In the data rows, zero lies at 4.5, halfway between 4 and 5.
Here are some numbered points:
[5 4 4 5 5 5 5 5 3 5 4 5 4 4 6 4 5 6 5 4 5 3 3 5] 0
[4 4 7 4 3 5 6 5 5 2 3 4 5 6 7 3 5 5 6 6 4 4 7 8] 1
[6 6 3 5 4 2 6 6 4 3 3 3 6 5 3 3 5 4 5 4 5 4 8 5] 2
[5 8 4 9 3 4 6 8 1 9 0 6 8 2 9 3 2 7 6 4 8 2 0 5] 3
[8 7 2 4 5 0 5 6 3 2 6 3 9 4 0 1 8 5 6 5 5 4 8 4] 4
[5 6 4 7 4 4 5 6 3 7 3 5 6 4 7 4 3 5 5 4 6 3 3 5] 5
[7 9 0 7 0 2 4 9 9 9 4 0 8 2 0 5 3 8 3 8 2 3 9 9] 6
[6 6 5 5 4 3 6 5 2 3 3 3 5 5 7 1 7 6 6 5 5 3 5 5] 7
[5 6 4 6 3 4 5 6 5 5 3 4 5 5 6 3 4 6 5 6 4 3 6 7] 8
[5 3 4 5 5 5 6 5 3 6 4 5 4 4 7 3 5 7 4 3 6 3 2 5] 9
[4 3 5 5 4 6 5 5 4 6 3 6 4 4 8 5 3 6 5 4 6 3 3 6] 10
[6 7 5 6 4 2 7 5 2 2 2 3 6 5 6 1 7 5 6 5 4 3 6 5] 11
[5 6 4 4 4 3 5 6 5 4 4 4 7 5 3 4 5 4 5 5 4 5 8 6] 12
[8 6 3 4 4 1 6 5 4 2 4 2 8 4 1 2 7 4 4 6 5 5 7 5] 13
[5 6 4 7 4 5 5 6 3 7 3 5 6 4 7 4 4 5 5 4 6 3 3 5] 14
[5 7 4 8 4 4 5 7 2 8 1 6 7 3 9 4 3 6 6 4 7 2 2 5] 15
[4 2 9 2 6 6 7 5 0 3 3 7 6 5 9 4 4 5 8 4 8 4 2 6] 16
[5 4 8 3 2 4 8 7 5 0 2 4 5 7 9 2 6 6 8 7 4 3 9 9] 17
[6 3 4 2 4 5 6 6 6 1 5 4 6 6 2 5 4 5 5 5 4 5 9 9] 18
[8 6 0 6 7 1 4 6 3 9 5 4 8 1 1 4 3 7 2 2 8 3 2 2] 19
[6 2 8 3 8 4 8 4 0 2 4 6 6 4 9 2 6 6 8 3 8 3 1 4] 20
[6 6 3 5 3 3 5 6 6 5 4 3 6 4 2 4 4 5 5 5 4 5 7 6] 21
[6 4 6 4 4 4 7 5 3 1 3 3 4 6 7 1 7 6 6 5 4 3 7 7] 22
[6 2 7 3 6 4 7 5 0 2 4 5 5 5 9 1 7 6 7 3 7 3 2 5] 23
[5 8 0 5 1 3 5 7 9 7 4 2 8 4 1 3 6 5 3 8 4 5 9 9] 24
[5 4 6 4 4 4 6 5 4 3 4 4 4 5 7 3 6 5 5 5 4 3 5 6] 25
[7 2 0 3 7 4 4 5 5 9 8 5 5 2 1 6 3 8 1 2 6 4 3 5] 26
[5 4 6 3 5 5 5 5 3 4 4 5 5 4 7 5 4 5 6 4 6 4 4 5] 27
[7 6 1 3 5 1 5 7 4 4 5 3 7 3 1 4 6 6 4 5 6 6 8 6] 28
[4 4 5 4 2 6 6 6 8 4 2 4 3 6 8 2 5 8 5 6 3 2 7 9] 29
[4 3 6 4 4 6 6 6 4 7 3 6 4 4 9 4 3 8 5 4 6 3 2 7] 30
[5 5 3 5 4 4 4 6 5 7 4 5 6 4 4 5 4 5 4 4 5 4 4 5] 31
[4 2 6 5 4 8 6 7 4 8 2 7 4 4 9 5 2 9 5 3 7 2 0 9] 32
[4 4 8 3 2 5 6 6 4 2 2 4 4 7 9 3 5 5 7 6 4 4 8 9] 33
[7 6 2 5 3 0 5 6 2 1 4 2 7 4 0 1 6 4 6 5 6 6 9 4] 34
[7 2 8 2 8 4 8 4 0 2 4 6 6 4 9 2 7 6 8 2 8 3 1 4] 35
[5 8 4 9 4 4 5 7 2 9 1 6 7 2 9 3 2 6 5 4 8 2 1 5] 36
[5 8 9 7 4 3 7 6 0 4 1 6 9 4 9 3 4 3 9 4 9 4 2 3] 37
[5 7 4 7 1 4 6 7 5 5 1 3 5 5 7 1 5 6 6 6 4 2 7 8] 38
[6 4 5 4 4 4 7 5 5 2 4 3 4 5 6 2 6 6 5 5 4 3 7 7] 39
[7 6 2 4 4 1 5 6 4 3 5 3 7 5 2 2 6 4 4 5 5 5 8 5] 40
[4 4 9 2 1 5 9 7 5 0 1 4 4 7 9 1 5 7 8 7 4 3 9 9] 41
[9 7 0 7 7 1 4 7 2 9 6 4 8 0 0 4 3 6 2 2 8 4 2 2] 42
[6 4 4 5 5 5 5 5 3 6 4 5 4 4 6 4 5 7 4 3 5 3 3 5] 43
[5 6 4 4 6 3 4 6 2 6 5 5 9 3 4 6 3 3 5 4 8 5 4 3] 44
[6 3 7 3 4 4 8 5 3 0 2 4 4 6 9 0 9 6 7 6 4 3 7 8] 45
[5 5 4 6 5 4 5 6 3 7 3 5 6 3 6 4 3 6 5 4 6 3 3 5] 46
[5 7 5 3 3 3 6 6 4 4 4 4 8 4 4 5 4 4 5 6 5 5 7 6] 47
[4 1 5 0 4 3 6 7 9 2 4 4 6 6 3 6 3 4 6 5 4 5 9 9] 48
[6 5 2 5 5 3 4 5 4 6 5 4 6 3 3 5 4 5 4 4 5 4 4 3] 49
[5 6 4 4 5 3 4 6 3 5 5 5 8 3 4 6 3 3 5 4 7 5 4 3] 50
[5 4 6 4 3 5 6 5 5 3 3 4 5 6 7 3 5 5 6 6 4 4 6 8] 51
[5 4 5 4 2 6 6 6 7 5 2 4 3 6 8 2 5 8 5 6 4 2 6 9] 52
[5 4 6 4 4 4 6 5 4 3 4 4 4 5 6 3 6 6 5 5 4 4 5 6] 53
[7 3 7 3 4 3 9 6 3 0 3 2 4 7 9 0 9 7 7 6 3 2 9 9] 54
[6 6 4 4 5 3 5 6 4 4 5 3 6 5 3 3 5 5 5 5 4 4 6 5] 55
[5 3 4 4 5 6 5 6 4 7 4 6 4 4 8 5 3 8 4 3 6 3 2 7] 56
[5 7 3 5 4 0 6 7 7 3 2 2 8 4 3 3 4 2 6 5 5 5 9 9] 57
[7 8 0 6 3 2 5 6 6 6 5 2 5 4 0 2 6 7 3 5 4 3 7 7] 58
[4 3 4 1 3 4 6 6 6 3 5 4 6 5 4 6 4 5 4 6 4 6 9 8] 59
[5 6 2 6 5 3 4 7 5 9 5 5 7 2 2 6 2 5 3 4 7 4 3 4] 60
[7 6 0 6 4 1 4 6 5 6 4 3 6 3 1 3 5 7 3 5 4 4 7 5] 61
[6 7 6 6 6 3 6 5 0 4 3 5 8 3 8 2 6 4 7 4 7 3 2 2] 62
[6 6 5 6 4 3 6 5 3 2 3 3 6 5 6 1 7 5 6 5 4 3 6 5] 63
[5 4 6 4 4 4 6 5 4 2 4 4 4 5 6 2 7 6 6 5 4 4 6 6] 64
[7 6 3 4 5 3 5 5 4 4 5 4 6 3 2 3 5 5 4 6 5 4 7 5] 65
[4 3 5 4 5 6 5 6 4 7 3 6 4 4 9 5 3 7 5 4 6 3 2 7] 66
[5 3 6 4 6 4 6 4 1 3 4 5 5 4 7 3 5 5 6 4 6 4 3 4] 67
[5 4 6 4 4 4 6 5 4 3 4 4 4 5 6 3 6 6 5 5 4 4 6 6] 68
[5 3 9 2 2 5 8 6 4 0 2 4 4 7 9 1 7 6 8 7 4 3 9 9] 69
[7 6 4 4 5 3 6 5 4 3 4 4 6 4 3 3 5 4 4 5 5 4 6 5] 70
[5 7 4 8 3 4 5 7 3 8 2 5 7 3 8 4 3 6 5 5 6 3 3 6] 71
[7 6 1 5 6 3 4 5 4 7 5 4 6 2 2 4 4 5 3 4 6 4 3 3] 72
[5 6 4 7 4 4 5 6 3 7 3 5 6 4 7 4 4 5 5 4 6 3 3 5] 73
[4 4 7 3 3 5 6 6 4 2 2 4 4 6 9 3 5 5 6 5 4 4 7 9] 74
[7 6 0 6 6 2 4 6 3 9 6 4 7 2 1 4 3 6 2 3 7 4 3 2] 75
[7 6 3 4 4 2 5 5 4 4 5 3 6 4 3 3 6 4 6 5 5 5 7 5] 76
[5 3 7 3 3 5 6 6 4 3 3 4 4 6 8 3 5 5 6 5 4 4 7 9] 77
[5 4 6 4 4 4 6 5 4 2 4 4 4 6 7 2 6 6 6 5 4 4 6 6] 78
[4 3 8 3 5 6 7 5 1 3 3 6 6 5 9 4 4 5 7 4 7 4 3 6] 79
[6 3 5 0 2 3 6 7 7 1 6 3 5 7 1 5 3 7 4 5 4 8 9 9] 80
Which point above is nearest to each new point, looking only along the 8 directions in which the numbered points spread most? Its number follows each.
[6 6 5 5 4 3 6 5 3 2 3 3 6 5 6 1 7 5 6 5 4 3 6 5] 63
[5 3 3 3 5 5 4 5 6 7 6 6 5 4 4 6 3 6 3 4 5 5 4 6] 31
[5 8 4 8 1 4 6 8 7 6 0 3 5 5 7 1 5 7 5 7 4 2 7 9] 38
[6 6 5 6 4 3 6 5 3 2 3 3 6 5 6 1 7 5 6 5 4 3 6 5] 63
[4 4 5 4 3 5 5 5 6 4 3 4 4 5 6 4 5 6 5 5 4 3 6 8] 51
[6 3 5 4 6 5 6 5 2 5 4 5 4 4 7 3 5 7 5 3 6 3 2 5] 9
[4 2 2 2 6 5 4 6 7 9 7 6 6 3 2 8 0 8 2 3 7 5 3 7] 26
[5 6 4 6 3 4 5 6 5 5 2 4 5 5 6 3 5 6 5 5 4 3 5 7] 8
[7 2 4 0 4 2 4 6 7 0 6 3 6 6 2 3 5 7 5 5 4 5 9 7] 18
[5 8 0 5 1 3 5 7 9 8 4 2 8 4 1 3 5 5 2 7 4 5 9 9] 24
[6 6 5 5 4 3 6 5 3 2 3 3 6 5 6 1 6 5 6 5 4 3 6 5] 63
[6 3 4 5 6 5 6 5 2 6 4 5 4 4 8 3 5 8 5 3 6 2 1 5] 9
[5 3 6 3 6 5 6 5 1 3 4 6 5 5 8 4 5 5 6 4 6 4 3 4] 67
[4 3 7 4 5 5 5 5 3 4 4 6 5 5 8 5 4 5 6 4 6 4 3 6] 27
[5 6 5 6 4 3 6 5 3 3 3 3 6 5 6 2 6 5 6 5 4 3 6 5] 63
[6 7 0 7 6 2 3 8 5 9 4 5 9 0 1 8 0 6 3 4 8 5 2 5] 60
[6 6 0 6 5 3 4 7 4 9 4 5 9 2 2 6 1 5 3 3 7 5 4 4] 60
[7 9 3 7 2 1 4 9 6 1 3 4 9 5 1 5 4 2 7 9 5 5 9 7] 57
[5 7 3 5 3 3 5 6 6 5 3 3 6 4 4 4 4 5 5 5 4 4 7 7] 21
[4 3 6 4 5 5 6 5 2 4 4 6 5 5 8 4 4 5 6 4 6 4 3 5] 27
[6 8 0 6 5 2 3 8 4 9 5 6 9 0 1 8 0 6 2 3 9 5 3 4] 60
[5 4 5 4 5 5 5 5 3 5 4 6 6 4 7 5 4 5 6 4 6 4 3 5] 27
[7 3 3 2 4 2 4 6 7 2 6 3 6 6 1 3 5 7 4 5 4 5 9 7] 18
[6 2 4 1 4 3 5 6 6 2 5 4 5 6 4 3 5 7 5 5 4 5 8 7] 18
[7 3 0 3 4 3 6 7 9 9 6 3 3 2 1 4 6 9 1 6 2 4 8 9] 58
[7 2 0 3 7 4 4 5 5 8 8 5 5 2 1 5 3 8 1 2 6 4 3 5] 26
[5 7 4 8 4 4 5 7 2 8 1 5 7 3 9 4 3 6 6 4 7 3 2 5] 15
[4 3 7 4 5 5 6 5 3 4 4 6 5 5 8 5 4 5 6 4 6 4 4 5] 27
[6 6 3 5 3 3 4 6 7 6 4 4 5 4 2 4 4 5 4 5 4 4 7 7] 21
[7 3 0 1 4 3 5 7 7 6 6 2 2 5 0 1 6 9 1 5 2 3 9 8] 58
[8 7 0 6 3 1 5 7 7 5 5 2 6 2 0 1 6 6 2 5 4 3 8 7] 58
[6 3 2 3 6 4 4 5 5 7 7 5 4 3 2 5 4 7 2 3 6 4 3 5] 26
[8 1 0 2 9 4 4 5 4 9 7 6 5 2 2 6 3 8 2 2 7 4 2 5] 26
[5 5 3 5 5 4 4 6 5 7 5 5 6 3 4 5 3 5 4 4 6 5 4 5] 31
[4 2 2 2 6 5 4 6 7 9 7 6 5 3 2 8 1 8 2 3 6 5 3 7] 26
[6 3 6 3 6 4 6 5 1 3 4 5 5 4 8 3 5 5 6 3 6 4 3 4] 67
[5 4 6 4 6 4 6 5 2 4 4 5 5 4 7 4 5 5 6 4 6 4 3 4] 67
[6 7 4 4 3 3 5 6 5 4 4 3 7 4 3 4 5 4 5 6 5 5 8 6] 12
[5 3 3 3 5 5 4 6 6 8 6 6 5 4 4 7 2 6 3 3 6 5 4 6] 31
[6 6 2 5 4 3 5 6 7 6 4 3 6 4 3 4 4 5 4 5 4 4 8 7] 21
[7 9 0 6 1 3 4 8 9 8 4 1 7 3 0 5 3 8 4 7 3 3 9 9] 6
[4 3 8 3 6 5 6 5 1 3 3 6 6 5 9 5 4 5 7 4 7 4 3 6] 79
[4 4 6 4 3 4 6 5 5 3 3 5 5 5 7 3 5 5 6 5 4 4 6 8] 51
[6 6 3 6 5 3 5 5 3 6 4 4 6 3 3 4 5 5 4 4 5 4 4 4] 49
[5 6 4 5 3 2 5 7 5 3 4 3 7 4 3 5 5 4 5 5 4 5 9 6] 12
[7 2 0 2 4 3 6 7 9 9 7 2 2 2 0 4 7 9 0 6 1 4 9 9] 58
[6 3 2 4 6 4 4 5 5 6 6 5 5 3 3 5 4 6 3 3 5 4 4 4] 49
[5 4 6 4 6 4 6 5 2 4 4 5 5 4 7 4 5 5 6 4 6 4 3 4] 67
[5 7 9 6 4 4 7 6 0 4 1 7 9 4 9 3 4 3 9 4 9 4 2 4] 37
[5 3 5 4 5 5 6 5 3 6 4 5 4 4 8 3 5 7 5 3 6 3 2 5] 9
[6 7 0 6 5 3 4 7 4 9 4 6 9 1 2 6 0 6 3 3 8 5 3 5] 60
[6 6 4 5 3 3 5 6 4 4 4 3 7 4 3 3 5 4 6 6 4 5 8 6] 12
[9 9 5 7 2 0 9 7 0 0 0 2 8 6 9 0 9 5 9 6 4 1 9 7] 11
[5 5 3 5 5 4 4 6 4 6 4 5 6 4 4 5 4 5 4 4 5 4 4 5] 31
[5 6 2 5 3 3 5 6 7 6 3 3 5 4 3 4 4 5 4 5 4 4 7 7] 21
